In the data rows, 128 means zero.
Every row has a hidden score from 0 to 20. What is each row's score? 10 is about the middle. The score is a weighted sum of the row's numbers plus the product of two more (or one squared), each taken from its middle value.
[118 116 165 165 126  99 134 138 149 102 103 157 191 118 150 150 129 134  86 116 119] ~ 8
[114 119 148 113 131 153 128 145 128 106 110  97 125 115 136 135 141 144  97 139 130] ~ 14
[ 97  86 147 125 157 119 156 159 143 121  91 135 141 125 154 121 116 141 100 152 120] ~ 12
[173 139 134 115 116 141 137 145  89 113 142 130 134 165 136 125 135 149 117 125 152] ~ 9
[158 176 160 134 112 139 146 103 140  92  41 167 183 112 129 114 125 192 154  51 151] ~ 16
[118 128  84 118 140  85 104  92 117 132 143 130 112 157 107 128 119  86 126 172 104] ~ 9
[134 128 102 108 140 162 151 136 102 127 146  80 103 147 106 137 137 125 104 174 120] ~ 12
[169 146 127 114 113 106  94 123 118 129 116 110 120 141 120 124 122 127 122 129 132] ~ 8
[105 107 125 121 127 119 128 145 128 141 117 114 124 106 153 147 139 106 115 140 119] ~ 7
[136 102 119 122 136 123 132 102 132 122 145 148 143 131 123  56 123 147 120 154 115] ~ 11
[125 124 170 139 121 118 120 123 152 127  91 133 155 100 145 146 133 159 136  92 133] ~ 8
[118 141 130 135 118 140 111 136  88  98 153 145 136 144 111 146 140 149 113 102 112] ~ 10
[126 133  99 103 138 134 106 123 102  94 163 100 138 147 104 171 146 101 119 139 130] ~ 11
[163 135 116 108 117 134 127 110 125 138 160 125 123 127 118  93 114 159 165  98 150] ~ 10
[164 167  98 104 120  96 112  81 123 128 137 134 103 145 109  87 111 121 163 106 148] ~ 8
[104 102 153 114 137 121 162 155 150  98 130 148 161 133 156 107 152 162  78 143 148] ~ 18
[128 145 125 118 133 115 116 104 108 136 107 148 116 149 134 122  92 110  85 148 118] ~ 10
[132 137 156 123 112 109 146 111 139 134 127 163 119 144 162 117 106 102 106 111 130] ~ 11
[ 99  80 171 122 151 129 128 166 116 109 136 108 144 133 168 121 168 148  99 180 119] ~ 15
[141 147 113  95 111 110 105 120 131 117 134 120 146 143 105 115 118 120 138 127 134] ~ 9
[144 121 144 123 110 116 121 153 125 146 133 112 106 122 141 126 126 112 149 144 123] ~ 17
[102 124 114 160 148 148 141 128 112 158 145  87  65 120 124 152 101  81 130 164  94] ~ 17
[113 117 124 158 138 139 104 136 112 135 149 117 116 133 116 146 135 105 129 141 137] ~ 8
[131 145 129 136 132 111 111 125 116 119 125 165 109 121 156 135 123 115 137 121 121] ~ 8
[134 139 120 118 116 137 137 118 147 131 137 121 146 115 113 134 124 135 150 123 136] ~ 8
[118 134 139 121 125 151 134 129 137 132 112 131 127 128 158 121 126 130 116 151 123] ~ 9
[106 117 112 150 134 149 139 139 129 164 136 118 106  80 124 111 119 153 137 131 102] ~ 8
[134 131 119 113 138 129 118 157 122 138 142 102 101 146 125 123 122 117 132 139 120] ~ 10
[112 143 107 137 143 153  96 149  73 115 158 122 126 127 157 148 138 141  96 136 112] ~ 12
[117 120 154 140 108 143 119 140 138 134 120 146 137 149 144 140 129 150 115 122 144] ~ 6
[105 124 109 114 120 138 147 105 144 126 115 139 139 121 140  97 118 142 137 142 133] ~ 8
[163 158 154 144 116 122 123 114 134 131 101 140 140 119 124 127 103 151 156  89 136] ~ 8
[173 139 113 115 112 110 122 130  97  95 134 131 120 151 119 124 183 166 109  99 153] ~ 8
[ 99 120 159 154 145 160 146 168  97 131 131 126 120 137 158 136 129 137 114 119 142] ~ 12
[122 119 123 168 121 123 105 141 137 180 134 116  81 112 115 165  95  81 143 144 104] ~ 7
[102  85 143 171 166 149 153 153 167 174 139  88 143  79 135 179 100 141 150 131 130] ~ 10
[143 167 115  74 116 125  98 128 111 118 137 150  94 161 122 119 111 128 126 135 139] ~ 10
[101 171  97 125 145 181 100 139  66 132 199  94  99 135 109 173  86  94 140 136 149] ~ 14
[111 130  58 118 136 144 120 154  86 165 196  77  53 105  78 138  92 113 153 162 116] ~ 14
[133 165 143 112 148 160 152 129 100  93  87 164 146 144 129 152 110 124  76 137 131] ~ 12
[150 121 148 156 132  83 126 118 167 151 116 148 147  85 101 145  99 139 183 118 156] ~ 8
[127 135 141 165 125 115 116 143 130 112 152 122 115 140 124 155 145 118 142 117 120] ~ 19
[150 158 117 140 108 141 117 117  94 110 158 118 137 150 122 151 127 122 143 101 139] ~ 8
[ 81  91 135 156 162  89 162 134 174 143 100 116 130 124 121 152 123  90 102 178  90] ~ 13
[106 104 103 152 145 136 127 140 106 115 192 112 116 130 110 178 123 112 156 135 117] ~ 11
[118 121 123 151 125 122 117 136 123 103 140 126 150 117 141 140 107 143 134 120 123] ~ 10
[ 75  93 146 139 144 127 119 127 139 120 119 121 152 142 143 112 156 126 107 172  96] ~ 7
[158 112 165 146 151 145 152 138  98  86  92 119 150 147 159 154 164 133  84 106 114] ~ 17
[114 131  96 139 130 110 102 105 111 136 129 130 110  86 108 146 110 100 138 117  94] ~ 18
[ 99 129 146 130  96 133 144 102 133 117 111 161 149 132 160 117 121 156 131 109 149] ~ 7
[130 109 148  87 133  93 110 125 154 105  98 140 154 147 126 124 179 129  86 134 135] ~ 11
[121 114 110  92 138 108 109 123 125 134 118 120 119 122 116 142 106 104 133 164 110] ~ 15
[133 158 113 106 129 130 109 129  97 125 144 139 112 132 120 113  93 118 138 103 153] ~ 11
[150 145 148  98 117 132 136 154 155 145 103 136 117 146 162  98 102 169 145 110 136] ~ 8
[106 123 158 130 143 129 162 118 137 110  99 142 158 135 160 117 132 145 115 120 144] ~ 9
[148 142 113 108  99 136 131 129 129 126 137 139 120 152 134 118 150 149 143  98 149] ~ 7
[134 133 144 128 115 162 116 148 108 100 139 102 155 155 154 127 159 146 127 111 164] ~ 9
[128 114 113 109 132 128 134 145 148 189 124 137 103  96 149  93  85 146 159 146 130] ~ 10
[ 82 124 107 130 118 111 134 143 109  81 128 132 145 131 128 138 155 114  97 129 125] ~ 17
[130 142 142 148 138 116 135  91 100 130 108 140  99 126 151 137 114  80 153 127 142] ~ 10
[142 141 166 144 128 147 157 140 108 141 112 120 102 130 141 127 139 132 136 124 126] ~ 19
[104 106 125 142 124 113 126 121 136 101 133 121 136 147 139 143 156 109 116 125 135] ~ 8
[147 121 109 133 131 136 137 138 134 166 130  92  94 115 104 145 147 120 132  99 110] ~ 15
[135  85 127 150 118 135 159 164 162 155 130  97 140 100 115 146 141 145 164 104 117] ~ 10
[132 121 109 129 130 130 120 122 130 107 124 128 138 116  93 127 151 145 134 119 116] ~ 15
[ 64  89 139 182 143 122 143 148 139 173 109 134 108  61 128 165 102 103 148 136 103] ~ 8
[139 107 111 126 119 143 138 173 114 119 176 119 137 147 103 149 161 151 121 125 154] ~ 9
[109 129 122 131 117 127 130 120 127 130 104 153 132 108 146  92 111 145 122 141 129] ~ 9
[157 130 148 114 116 141 142  98 135 142 124 140 135 111 137  69 110 153 151 105 147] ~ 8
[176 139 155 118 123  75 132  68 176 164  78 137  99  99 103 117 115 104 179  75 114] ~ 11
[171 151 109 111 120 102 107 122 115 131 154 138 112 139 134  88 129 121 144 122 139] ~ 8
[175 173 113 107 116 116 101 106 129 125 155 125 103 168 114  97 118 118 161 111 153] ~ 10
[ 98 111 113 122 117 140 143 136 130 150 122 129 111 122 161 106 121 130 135 139 127] ~ 7
[115  97 191 149 139 127 105 162 128 107 131 114 161 141 132 151 161 170 130 133 129] ~ 9
[147 135 140 106 111 131 122 107 146 128 127 135 145 144 131 100 128 141 130 134 149] ~ 7
[114 128 143 134 123 138 123 161 125 123 146 113 130 137 132 168 108 127 151 138 139] ~ 18
[163 152 123 137 138 135 109 108 116 139 113 124 123 118 119 144 120  82 140 134 128] ~ 9
[169 158 113  84  98 146 138 133  91 105 122 142 127 135 141 101 135 161 107 112 155] ~ 9
[155 132 117  92 123 105 111 130 144  97 140 121 124 165  93 125 144 108 134 112 155] ~ 11
[154 151 118  87 128 142 108 122  97  99 148 123 159 156 114 115 156 141 119 145 138] ~ 9
[154 148 141 114  90 135 119 129 134 147 131 149 131 131 131 101 119 150 155 120 150] ~ 8
[ 93  90 126 138 151 169 112 179  89  86 161  78 166 148 142 181 168 101  98 190 133] ~ 13
[128 118 131 145 121 103 131 108 156 160 136  99 121 124 143 121 112  98 143 141 110] ~ 8
[103  97 135 124 124  93 151 148 128  83 117 130 147 156 133 133 171 122  58 139 102] ~ 13
[157 140 120 120 133 157 142 140 125 126 141 110 123 126 130 128 154 137 111 140 131] ~ 9
[137 130 139  86 111 107 164 136 173 138 138 150 142 131 112 113 122 158 135 103 157] ~ 10
[ 92  89 129 150 143 145 121 164 156 145 147 112 140 120 124 135 139 138 149 158 122] ~ 8
[143 150 122  94 131 141 125 106 113  86 105 147 154 139 140 102 136 138 107 142 149] ~ 10
[148 115 123 105 127 126 119 148 108  97 130  90 136 142 117 167 169 109  64 137 111] ~ 11
[141 142 108 133 102 116 118  91 120 110 126 147 126 146 121 126 113 104 121 115 149] ~ 9
[ 99  71 136 120 158  84 140 135 153 144 102 120 125 109 120 129 129  93 112 164  81] ~ 13
[112 124 128  92 140 126 135 138 128 122 158 105 157 156 113 116 163 133  82 143 134] ~ 8
[152 135 140 118 110 133 114 130 161 128 135 140 151 151 133  89 114 156 174  99 164] ~ 8
[112  90 146  98 124 105 138 116 150 134  95 131 136 132 146 106 143 138 109 135 110] ~ 13
[100  98 109 156 172 112 141 125 146 190 109 103  89 113 113 130  88  86 162 169 101] ~ 10
[130 168 130 104 119 149 121  96  85  67 152 145 151 180 140 118 142 132  98 130 129] ~ 12
[ 97 124 111 117 139 155 118 136 111 106 154 146 139 144 131 120 134 143 103 154 119] ~ 11
[135 111 135 144 116 100 136 101 147 147 115 132 110 115 148 110 115 136 155 119 126] ~ 6
[115 117 156 117 143 101 129 112 152 112  98 165 160 126 161 111 112 127 109 124 123] ~ 11
[185 138 119 133 133  92 104 119 135 107 125  93  96 163  68 152 146  77 131  89 101] ~ 13
[130 143  86 124 143 160 143 138 124 149 142 102  87 122  63 148 121 142 143 131 102] ~ 13
[ 72 112 145 153 135 103 133 133 123 111 123 158 143 147 174 150 140 118 107 118 114] ~ 6
[153 145  97 117 132 111 104 124 102 122 152 109 112 147 101 134 131  93 143 132 122] ~ 9
[132  98 126 124 144  99 122 125 173 160 100 135 118  98 114 121 123 115 127 143 112] ~ 15
[105  73 178 134 123  99 159 135 171 100  79 164 188 113 168 117 167 191  94 104 147] ~ 10
[174 156 132 104 126 170 130 131  94 109 139 104 143 146 127 103 117 149 108 117 117] ~ 12
[100 112 124 139 129 124 116 148  98 100 140  98 141 166 137 162 165 120  77 153 141] ~ 10
[110 103 115 131 150 157 104 147 111 122 150  82 129 141 133 119 165 117 107 178 119] ~ 8
[111 122 154 143 148 124 122 119 106  93 113 147 165 135 136 139 142 124 101 138 143] ~ 9
[158 150  97 101  93 108 109 103 143 122 116 171 132 112 103 110 114 138 167 106 149] ~ 12
[ 93 105 117 127 152 133 126 172 128 184 157 115 102  98 115 149 103 116 153 179 100] ~ 8
[123 117 121 103 143 120 144 130 141 167 140 145 137 103 121  98 113 157 127 134 111] ~ 15
[110 122 118 128 143 158 124 108 103 100 141 128 146 138 144 145 151 107 126 129 126] ~ 14
[ 88 109 118 137 134 141 128 132 104  97 164 113 152 131 121 156 155 123 120 135 139] ~ 10
[152 158  75 127 112 104  92 125 136 167 163 118  81 147  90 120  84  88 143 137 127] ~ 8
[138 165 146 111 137 164 162 111 114 118 103 141 154 104 115 118 117 170 113  85 135] ~ 12
